128 stands for zero in the data rows.
Two rows play each game, the first against the second. How much does the first row win by? 10 is about a draw, 20 a big win and 0 a big loss. Wins can go round in a circle: one row can beat a second, the second a third and the third the first. Each row has two weighted sums of its numbers, A and B, taken from their middle values. A row wins by its A times the other's B, less its B times the other's A.
[154 173  85 197 154 147 139  81 109 122 117  87 130 156 130 165 104 141]
[124 172 100 231 129  69 141  20 117 144  85 141 182 235 144 179 113 164] -> 5
[166 165 174 104 175 131  97 121  74 120 156  83  88  95 117 137 138 127]
[117 201 113 135 137  64  93 104 135  66 109 165 152  94 102 113  63 124] -> 9
[188 106 120 161 145 148 183  38 193 246 172  89 222 165 224 157  85 255]
[149 145 158 151 151 117 143 115  98 119 131 114 132 142 139 153 106 172] -> 10
[152  81 164  74 109 109  89 154 107 130 120 148  88 144  96 147 165  51]
[130 152 133 138 108 151 168  84 105 134 120 131 143 134 178 140  77 195] -> 16
[ 67 148 110 208  81  96 155  62 136 151  92 161 193 153 126 133  84 165]
[105 104 164 116  88 130 108 144 135 110 103 188 151 102 113 146  84 121] -> 4
[198  51 189  65 182 255  87 148  58 213 123  77  24 155 176 216 155  49]
[ 97 139 166 155 102  97 127 129 136 102 123 134 118 114 123  95 117 136] -> 10
[188 166 169  97 124 110 160 125  96 139 116  95 140 142 148 155 106 160]
[108 198  51 201 177 113  96 101  72  86  62 200 169 250  72 148  45 144] -> 12
[ 90 118 120 148 118 112 150 157 161 102 129 119 124 111 131  95 151 120]
[246 108 162 123 194 246 138 114  57 255 148  34 122 129 182 217 127 161] -> 13
[ 90 121 126 113  92  99 134 159 123  95 126 136 104  88 111  83 140 112]
[129 115 135  75 164 171  91 154  69 113 149 129  82 102 103 147 153  85] -> 10
[101 177 141  82  68  12  40  88 141 114 128 182 129 132  85 113 137  69]
[ 99 147 105  87  95  47 148 185 136  75  97 152 136  74 101  56 153 123] -> 9
[181 199 160  64 187 187  80 155  89 141 190  66  78 104 103 157 102 106]
[ 97 112 106 138 124 126 165 168 158  99 132 103 113  89 128  79 167 125] -> 11
[213 194 126 104 178 115  88  76 135 132 147 104 149 174 118 159 116 119]
[ 98  91 131  78  99 165  70 153 108 121 119 216 121 124  90 144 111  72] -> 10
[ 97 120 106 128 118 123 159 152 147 114 128 125 127  97 145  91 140 142]
[ 96 114 110 137 114 129 167 169 157 101 146  99 108  94 133  81 168 129] -> 11
[125 129 130  89  77 142 123 142 143 112 131 106  93 112 110 121 155  73]
[192 126 184  40 182 230  23  99  22 206 162 124  85 125 147 218 109  55] -> 17
[ 66 177 132 118 128  97  84 105 146 103 145 204 175  87 120 111   5 158]
[142  77 161  91  59 131  96 124 110 138  84 165 131 151 118 176 110 102] -> 7
[ 75 121  92 133  63 113 187  87 156 141  77 164 194  84 172  79  91 179]
[ 97 109 116 121 117 124 161 177 162 103 133 110 106 102 117  78 177 122] -> 10
[ 96 111 106 135 123 122 160 174 158  97 131 105 109  97 128  88 169 127]
[ 88 210 137 100 212 184  32 146  88  69 107 195 131  81  82 117  12 115] -> 6
[134 129 140 143 134 130 154 112 100 125  95 125 151 122 145 153 134 158]
[126 140 136 144 112 112 140 137 105 134 145  95 116 119 109 119 147 125] -> 10
[129 145 156 150 142 148 124 135  97 110 119 115 123 123 122 134 130 147]
[103 142 102 140 120 137 141  99 132  94  81 211 179 149 139 163  37 171] -> 11
[ 94 114 114 140 121 125 163 175 165  91 140 100 113  91 130  80 174 125]
[ 98 110 105 140 117 118 160 166 163 106 133 106 115 102 128  81 164 118] -> 10
[ 92 119 113 140 128 122 158 164 159 102 134 107 109  97 127  86 164 118]
[133 170 108 217 143  36 105  47 134 106  96 155 150 248  87 162 117 127] -> 10
[102 125 106 131  56  70 136 119 167 140 120 162 174 141 129 113 104 122]
[120 145 136 169 108 111 132 123 155 130 136 100 114 151 105 136 140 105] -> 8
[ 97 114 108 141 123 128 175 172 162 101 129  97 116  96 133  79 172 127]
[117 118 112 137 134 139 163 179 142 109 139  94 112 110 131  90 173 131] -> 10
[116 190 182 155 142  75 110 119 113 101 116 147 153 131 113 118  92 146]
[102 109 104 137 133 121 170 176 160 104 134  91 110  95 113  77 175 124] -> 12
[155 195 115 144 132  93 114 118  86 119  74 137 143 184 100 156 103 133]
[245 154 127 147 169 239 152  71 109 255 169  19 187 181 188 205 125 200] -> 14
[ 98 113  95 134 126 129 169 177 160 102 128 104 110  92 134  77 172 124]
[217 138 128 138 176 227 177  89 118 249 171  31 176 166 192 181 137 195] -> 9
[ 91 148  90 148 170 118 114 128 131  67 115 165 139 120 104 123  88 153]
[101 154 105 180 121 107 125  89 129 103  78 195 148 190  83 156  96 125] -> 8
[ 98 107 110 139 129 125 173 177 163 101 134  99 110  92 127  77 173 127]
[139 107 127 166  89 129 157  76 162 159 108 138 180 157 168 168  94 160] -> 11
[227  78 113 131  79 142 121   1 186 255 143 138 239 196 211 224  53 246]
[117 110 135  82 142 176 112 165 106 121 132 126  92 106  96 134 178  76] -> 1
[162  82 137  64  83  82 127 157 148 127 122 152  89 146  99 115 164  58]
[199 130  80  97  87  84 113  40 182 206 137 149 191 183 183 185  59 173] -> 8
[170 120 173  30  88  53  57 135 153 123 153 194 122 133 113  81 162  78]
[115 115 118 108  94  79 137 131 161 146 133 168 167 162 137  98 104 125] -> 10
[103 126 130 135 133 134 143 165 138  92 153 127 119  98 125  89 151 123]
[145  45 114 151  70  95 160  33 213 226 125 148 207 164 212 150  55 181] -> 7
[114 138 128 136 119 113 137 147 116 122 131  99 109 110 122 100 156 119]
[ 77 195 103 175 153  95  90  97 145  91 105 170 146 117  71 122  46 132] -> 11
[ 96 143 129 176 116 112 152 122 154 107 112 118 124 132 119 113 145 128]
[ 97 111 112 137 128 120 163 175 155 100 130 103 111  91 129  80 172 127] -> 9
[180 142 141 147 123 116 167 102 138 184 144  98 188 180 165 147  90 210]
[178  64  85 166  67  70 171   0 237 255 135 171 255 112 246 189  32 234] -> 13
[ 97 110 118  93 138 165  93 151 112  91 139 142 104  84 108 118 136  97]
[133 132 128 160 109 104 155 131 145 115 113 109 142 123 135 106 128 149] -> 9
[ 77 122 136  97  56  81  82 142 157 114 103 212 144 150  62 130  91  68]
[ 98 165 136 106  95  97  70 139 136  97 154 161 119  85 100  90  89  80] -> 7
[132 130 133 161 149 167 165 159 163 159 176  62  94 154 116 110 190 153]
[ 98 112 109 136 129 124 167 176 160 105 132 105 115  96 135  77 170 129] -> 10
[132 153 126 163 160 158 105 102  74 134 124 117 113 151  87 170 126 125]
[130 132 145 127  83  81 135 159 134 120 141 106 126 118 116  93 144 114] -> 7
[104 106 102 100  92 136  78 153 129 101  99 238 170 131 100 151  46  87]
[ 88 127 158 115  38  84 111 121 171 131  89 217 196 117 112 129  43 152] -> 10
[ 82 135 116 164 132 126 144 137 159 103 118 124 121 121 109 115 137 124]
[198 117 129  76 195 195 151  86  46 158  90 109 157 136 190 184 145 160] -> 12
[ 95 125 118 138 117 113 155 160 136 100 118 106 105 104 125  80 156 125]
[132  92 131 126 144 162 137 172 138 132 151  93  80 131 107 127 191  96] -> 11
[150 101 156  70 112 165  93 181 116 126 146 110  62 116  80 139 174  39]
[121  85 133  85 110 154 103 172 137 122 131 133  88 120  83 131 189  64] -> 12
[178 138 140 106 174 149 146  69  72 121  83 152 171 159 191 182  83 189]
[145 150 110 159  90  84 169  96 150 132 102 129 191 142 156 114  98 185] -> 10
[119 214 201  35 163 104  48 174 104  40 135 181 132  24  78  80  76 128]
[ 81 143 100 172 133 153 130 129 142 104 107 144 136 123 100 128 118 121] -> 11
[103 140  95 134 147 134 149 128 147 116 140 132 147 123 141 100 115 158]
[108 107 168 103  53 101 103 145 156 105  95 210 166 122  93 146  82 120] -> 10
[175 128 116 104 170 161 175 129 120 162 138  96 146 153 162 140 147 170]
[ 96 124 104 145 121 123 156 160 155 104 124 102 110 106 127  81 170 122] -> 10
[ 95 119 110 143 126 116 153 160 162 104 124  98 109 106 125  78 168 112]
[ 98 110 108 142 120 111 174 174 161 104 135 105 114  80 128  80 174 127] -> 9
[240 137 189  79 164 160  45  82  67 230 161  81 145 134 139 236  75 162]
[158 135 123 167 139 143 173  88 122 133 121 101 149 152 178 143 117 184] -> 16
[ 96 118 106 137 125 126 161 169 157 100 136 101 115  94 130  77 169 127]
[179 148 147 121 147 108 139  79  60 106  68 122 123 155 147 165 151 152] -> 10
[165 194 108 195 149 128 142  58 124 177 125 102 168 207 151 187  60 173]
[110 131 139  89  98 100 113 155 107 118 142 133  95  59 120  78 130 103] -> 16
[ 95 110 108 136 132 128 166 175 156 104 137 106 118  92 118  80 166 123]
[196 120 149  76 226 187  98 120  37 148 139  84  87 155 159 180 191 105] -> 11
[152  50 156  16 107 217  86 169  79 153 113 155   2 159 116 180 184  21]
[105 123 110 147 110 116 156 156 156 100 132 102 118 119 128  89 162 120] -> 6
[168 184 162  50 157  97  48 148  63 150 163 106  91  48 100  95 139  88]
[157 173  61 194 161  11  34  81 129  71  91 171 130 255  32 156 111 105] -> 16
[ 97 101 111 132 128 131 155 169 152  99 133 106 102  96 132  78 170 123]
[ 89 183 102 176 132  89 122  93 122 107  88 196 176 225  93 157  67 169] -> 11
[139  54 157  43 113 197  90 170 109 156 126 142  39 149  90 163 200  38]
[ 92 115 113 152 134 116 164 161 163 105 131 103 139 101 129  83 171 124] -> 2
[146  72 142 102 129 177 112 158 149 176 160 114 105 146 103 149 185  87]
[ 95 123 113 148 113 108 152 148 163 115 119 121 126 123 126 105 138 123] -> 10
[117 118 128  84 161 185 107 172 104 100 116 129  94  93  99 138 153  89]
[123  84 149  83 122 153  97 173 144 134 138 147 104 120 103 142 147  65] -> 9
[ 82 174 123 129  88 102 109  97 147 110 133 194 158  93 135 127  20 127]
[180 121 118 109 128 145 140 104 128 203 184  84 147 126 168 148 110 159] -> 8
[ 92 116 110 142 126 119 159 167 158  98 127 105 118  98 128  81 161 123]
[140 166 180 181 100  63 144  81 139 139 103 119 182 181 141 141 107 160] -> 12
[ 89 136 117 177 139 116 154 128 147 109 119 105 124 117 124 116 152 131]
[178 101 130  67 160 108  46 130 116  93 155 170 100 169  96 136 167  56] -> 5
[190 143 135 119 138 122 179 122 123 171 128  63 156 136 149 145 149 179]
[ 93 110 142 114  67 121  90 132 124 122 132 187 129  98 117 109  92 101] -> 12
[216 199 114 165 240 178 103  73  86 221 182  45 158 211 149 217  80 168]
[ 93 117 107 143 129 119 163 160 160 103 131 103 103 115 126  80 173 125] -> 11
[182 138 177   0  67  33   0 110 155 125 173 221 110 146  95 106 160  61]
[133 137 160 142 106  66 117 150 114  95 134 124 122  98 117  99 131 125] -> 12
[149 167 152 136 135 120 105  95  88 140 159  92  99 116 115 144 135 118]
[ 77 155 189 175 111 108  89  91 130 103 116 174 159 105 136 104  43 154] -> 14
[139 157  99 226 143 106 150  44 107 124  90 137 145 197 149 191  97 159]
[144 179  96 220 149  24  81  47 126 109  91 159 151 255  77 166 103 123] -> 11
[ 84 154 100  94 163 120  69 145  98  60 121 186 120  90  85  90  76 100]
[107 106 102 149 105 178 109  99 144 142 122 183 163 134 126 176  76 113] -> 6
[114 132  96 134 128 136 141 148 156  80 113 130  98 119 102 130 123 120]
[160 143 116  87 158 121 122 163 100  88 140  90 106  89 129  88 152 106] -> 9
[ 86 170  84 183 139 169 103 116 106 104  79 188 151 174  69 142  85 128]
[150 122 147  64 115  71  60 157 149 110 158 165 106 146  98  75 169  64] -> 15
[192 133 152 113 190 144 136 136  85 161 147  69 121 123 142 153 169 149]
[112 129 125 136  55 102 157  85 132 169 114 149 181 102 175 104  55 174] -> 10
[152 153 144 122 109 129 154 115  80 125 124  97 132 110 154 109 129 151]
[149  81  94 149  87  92 191   8 214 229 109 163 255 116 230 137  56 220] -> 12
[227  77 176 100 214 213  68 129  95 190 177  78  67 179 154 222 130  74]
[150 118 123 167 132 147 190  91 179 199 165  86 178 136 172 118 109 206] -> 5
[ 92 115 112 118 141 151 121 152 137 104 133 142 115  86 119 115 134 103]
[ 55 110 121  82  81 142  85 164 135  97 129 180  90  37  95  92 118  75] -> 10
[193 171 164 146 128 125 141  88  71 158 133  59 140 160 133 163 125 183]
[122 120 141 144  56  71 109  86 140 152 117 158 166 162 119 154 112 120] -> 7
[ 98 108 126 114 140 144 121 154 135  93 139 122 101  94 129 107 153 106]
[124 125 112 172 130 143 138 103 158 142 132 152 136 169 115 180  39 134] -> 9
[ 99 113 111 141 131 118 159 162 158 103 131 101 109  97 124  77 168 126]
[ 95 114 118 139 130 132 150 172 146 105 138 100 101  97 123  79 166 112] -> 10
[104  99 124 131 103 151 156 160 166 126 149 101 109 115 128  97 166 119]
[138 129 151 157 143 166 160 120 149 153 161  80  95 164 132 165 142 142] -> 11
[154 133 138 133 130 128 144  93  98 121 109 136 125 163 144 174 132 142]
[213 119 127 122 144 175 134  65 120 230 144  94 187 215 170 199 142 201] -> 8
[ 86 108 133  99 154 128  68 126 107  92 124 222 121 114  98 115 106  93]
[ 87 124 112 143 113 120 157 147 157 113 123 135 133 118 122 106 138 125] -> 10
[218 157 114  60 112 119 130 133  99 192 140  85 126 158 132 168 160 131]
[ 96 109 104 140 128 124 174 174 166 103 135  99 112  95 126  71 175 126] -> 8
[179  96 170  58 199 171  60  90  11 143 133 148 103 125 164 197 143  97]
[218 123 116 147 111 192 138  12 188 255 176  69 241 201 189 194  81 255] -> 10
[ 99 109 104 146 123 121 163 170 157 102 131 101 119  96 131  77 172 124]
[103 124 122 141 119 115 151 162 147 101 134 105 108 103 127  82 161 119] -> 10
[100 119 104 137 125 120 164 172 155 102 137  99 114  92 134  77 174 125]
[ 84 122  84 128  68 105 187  63 131 136  80 184 215  96 175  93  63 201] -> 8
[126 206 189  24 107  91  40 132 124 125 194 154 102  69 100  69 109  72]
[101 156 103 215 132 146 128  77 146 135 113 159 163 186 109 177  65 164] -> 1
[ 70 110 115 130 131 153 109 160 153 115 130 152 120  94 106 107 129 103]
[ 91 113 149 151 131 146 121 140 122 131 140 120 110 121 108 132 149 118] -> 11
[118 127 122 112  67  94 136 116 121 132 105 158 162  92 161 108  76 117]
[154 118 157 165 111 148 171 120 134 166 137  94 153 134 170 140 111 182] -> 10
[116 143 111 106  85 111 152 123 113 125 125 161 157  69 152  91  80 150]
[ 94 130 128 154 109 106 150 144 137 112 123 110 111 114 116  97 153 120] -> 8
[144 143 122 132 140 108 142 103 111 127 104 158 183  94 171 158  68 168]
[126 113 134 117 113 152 115 127 120 116 100 159  89 157  97 153 127 107] -> 7
[ 99 159 119  98 153 114 100 159 132  55 115 163 130  68 103  93  88 133]
[100 112 108 136 126 123 164 176 163 100 128 101 117  89 136  80 176 128] -> 13
[123 165 110 217 122  71 123  65 124 111  96 141 153 220  96 160 116 135]
[141 158 146 155 120 110 132 109 106 143 139  95 127 133 120 141 134 136] -> 11
[116 177 180 156 140  63  98 116 112 100 119 153 157 141 112 110  76 144]
[ 94 119 112 143 120 133 167 160 153 109 133 106 116 108 135  83 161 130] -> 10
[ 93 124 104 145 135 120 157 159 161 102 131 109 112 104 128  84 175 120]
[106  89 120  82  93 147  96 124 145 140 119 194 153 115 124 126 108  73] -> 11
[ 89 230 140  90 222 190   9 147  77  64 110 212 139  85  68 120   0 113]
[ 83 121 134 114 106 118 128 164 124  99 137 138  99  71 116  79 137 110] -> 9
[ 77 167 111 187 116 108 161  70 135 114  85 168 174 177 125 156  96 165]
[133 113 135 114 104 115 139 130 114 114 105 141 133 143 141 126 148 134] -> 8
[ 98 114 109 138 129 129 169 175 152 101 136 102 104  93 125  73 173 124]
[147  97 152 113 101 164 133 124 105 129 118 114  88 149 125 160 160 109] -> 12
[228 169 127  99 185 142 122  92 110 152 163  75 158 128 156 142  71 171]
[151 196 108 135 120  54  91  79 125  65  89 148 146 159 103 147 124 116] -> 14
[ 97 114 106 139 129 122 166 172 159 100 132 103 113  89 124  76 175 127]
[160 155 175 135 166 114 110 129  77 112 132  96 113 122 121 145 140 135] -> 10
[ 66 154 115 116 135 133  82 155 121  77 106 179 137  63 108  83  72 114]
[ 83 122 107 113 158 145 111 154 126  90 134 131 111  82 119 102 132 114] -> 12
[147 144 129  96 112 105 160 146 144 138 137 113 157 124 134 116 101 144]
[143 117 154  79  95 174 103 166 116 151 171 103  77 122 121 139 164  61] -> 11
[122 101 131 122 177 163 128 145 121 104 128 137  98 126 102 154 174 129]
[184  89  99  54  84  64  83  93 134 174 157 186 125 200 118 170 130  88] -> 11
[103 124 114 141 123 119 171 175 155 103 131 103 110  96 135  74 171 126]
[121 150 113 189 176 143 154  92 148 132 136 123 157 168 141 167 110 197] -> 9
[120 113 147 129 138 143 131  98 118 146 129 181 181  81 169 139  63 176]
[100 104 108 131 125 125 168 175 150 101 140 101 112  95 132  77 166 122] -> 15
[114 151 118 142 131 153 151 118 120 135 157 104 132  97 139 136 108 157]
[123 181  82 217 175 138 143  88 100 111  94 135 151 192 115 165  82 163] -> 11
[ 95 153 142 184 105 106 138 108 128 138 126 116 138 137 112 123 138 129]
[ 94 138 167 145  99 121 138 154 171 105  98 142 149 143  88 113 113 153] -> 3
[110 133 118 148  99 114 151 141 140 122 131 104 121 122 128 109 138 121]
[110 141 128 169 101  73 139  86 154 112 101 164 157 180 115 155 101 153] -> 10
[136  91 127 108  78 148 144 119 154 195 149 129 151 151 165 135 124 135]
[ 94 168  94 187 131 111 153 105 148  96 104 170 163 156 119 145  80 169] -> 14
[179 255 241   0 226  78   0 170  98  59 146 187 179  39  73 104  21 132]
[115 135 102 179 122 116 136 102 155  99  99 170 136 187  83 165  93 134] -> 10
[195  89 125  79  97  46 103  99 101 148 102 186 175 184 144 144 117  98]
[165 159 117  84 141  81 157  80  64 102  53 159 163 141 142 155  98 174] -> 9
[193 130 125  90 205 201 120 132  77 176 175  46  90 158 150 174 181 109]
[121 179 178 148 128  61  93  87  96 116 123 143 134  91 136 117  67 130] -> 12
[ 97 119 117 132 126 122 156 175 147  96 135 103 109  88 124  75 160 123]
[100 113 130 162  79 101  91 136 179 125 104 205 138 212  48 173  77 104] -> 15
[146 130 128 194 133 119 171  90 128 146 121 103 143 160 155 160 108 179]
[204  89 102 113 107 104 130  79 174 197 109 188 205 229 195 199  87 182] -> 10
[175 126 142 102 187 157  96 106  57 127 163  76  79 144 132 156 168  91]
[167  87 154 102 131 103  88 154 143 164 177 100  98 169  86 144 180  73] -> 13
[152 188 122 191 150  94 147  68 118 100 114  93 148 155 144 151  85 157]
[120 137 134 143 157 156 111 119  87 111 136 104 102 122  99 148 151 122] -> 10
[152 123 152 138 107  84 144 158 128 135 148  69 117 121 116  91 155 113]
[227 144 130 145 169 238 172  87 115 255 173  26 182 168 195 190 138 201] -> 13
[105 144 132 146  88  90 118 126 144 111 122 138 136 135 102 122 125  98]
[170 174 148  91 148 105  85 123  71 154 166  90 101  97 107 130 138 114] -> 12
[173 184 156 110 119  70 106 112 116 140 148 107 152 107 116 105 114 138]
[125  72 117  62 169 192  63 160  80 125 130 171  92 133  97 173 168  40] -> 12
[127 125 128 163  40  68 161  98 158 150  95 135 205 135 153 103  90 172]
[ 85 122 100 156 132 126 153 145 157 117 136 105 110 102 125  91 176 118] -> 10
[ 75 115 110 136 110 134 149 141 159 112 118 145 126 101 126 119 122 109]
[217  98 117 120  78 140 123  10 196 255 171 128 247 157 218 178  49 255] -> 15
[ 80 115  96 130  64 121 190  94 156 147  87 156 184  86 171  76  94 176]
[101 139  89 165 172 180 177  97 173 150 159 132 161 141 164 145  89 190] -> 14
[168  80 123 151 113 123 138  92 194 208 156 142 180 225 158 186 112 177]
[ 98 123 111 142 123 123 166 170 158  96 128 103 108  92 142  84 169 129] -> 10
[ 91 130 107 109 103 177  91 143 109 113 113 187 136  99  98 141  93  95]
[144 117 123  84 178 221  84 160  80 131 155 122  87 115  83 171 133  75] -> 7
[ 92 127  98 131  93 121 181 131 166 123 111 129 142  89 155  78 129 153]
[ 90 171 110 170 116  75 157  81 132  86  85 171 174 175 132 141  98 179] -> 7
[169 132 186   0 101  44   0 136 158 112 186 221  80 163  74 138 161   4]
[164 149 155  88 153 121 156 126  69  99  91 121 139 127 142 134 131 176] -> 11
[ 97 114 104 124 130 123 164 170 158 100 140 101 109 114 132  76 168 129]
[150 136 149 127 139  97 135 124 105  94 108 142 163  94 158 122  70 178] -> 6
[111 150 162  75 152 107  81 161 107  75 142 148 107  39  98  94 105 122]
[ 96 129 132 108  87  97  89 151 122 102 139 166 108 101 100  96 124  89] -> 9
[ 96 139 160 190 113 107 170 121 150 113 101  96 126 142 122 100 159 156]
[ 98 107 115 142 133 122 170 174 167  97 133 105 111  93 135  79 175 131] -> 8
[134  91 146 150 136 178 116 140 151 156 164  92  84 145 112 175 168  92]
[132 147 178  81 149 126  72 146  90 114 162  97  86  58 115  98 122 105] -> 5
[182 127 188   0  66  56  25 115 158 125 165 213 116 127 115  89 163  63]
[ 96 154  91 135 125  81 104 122 127  85  61 217 171 180  65 154  69 116] -> 14
[141 117 114 106 100  87 155  98 147 169 111 155 209 116 173 100  85 173]
[ 99 118 104 141 126 123 172 172 159 103 133  97 109  96 127  72 165 129] -> 12
[109 144 136 115 103 105 135 135 120 110 118 154 154  72 142  86  77 170]
[ 90 123 111 145 128 121 166 154 165 103 134 110 113  96 127  77 163 124] -> 13
[171  76 185 105 142 201  81 140 109 174 147 116  62 169 117 199 138  77]
[145 129 109 141 117 122 179  89 157 136  99 147 204 133 187 124  85 185] -> 12
[ 82 191  73 193 152 160 118 103 110 100  90 166 157 154  81 141  87 139]
[101 131 137  99  49 105 139 141 134 140 115 136 143 119 113 105 129 108] -> 1
[ 98 114 109 139 125 124 173 175 159  98 136 102 108  99 129  77 172 124]
[111 118 124 136 133 127 144 166 143  98 135 102 103 107 120  75 166 128] -> 9
[ 94 137 135 172  91 106 156 110 156 123 121 124 140 151 126 131 112 135]
[137 137 144 139 136 118 129 145  97 111 140 100 106 126 122 117 155 133] -> 10
[113 145 120 135 108 121 120 116 115  97 106 150 126 122 126 130 121 106]
[186 106 143  87 183 216  91 113  68 220 197 105 116 150 154 204 148 107] -> 10
[135  70 144  72 112 174 108 176 138 132 130 136  94 126  87 125 205  61]
[212 112 167  79 231 204  83 132  55 191 162  70  77 141 173 205 187  91] -> 14
[195 137 156 119 186 213 123 118  63 160 140  92 107 173 143 201 153 146]
[211 116 151 133 188 158 119 128  62 134 135  84  74 162 130 183 189 133] -> 12
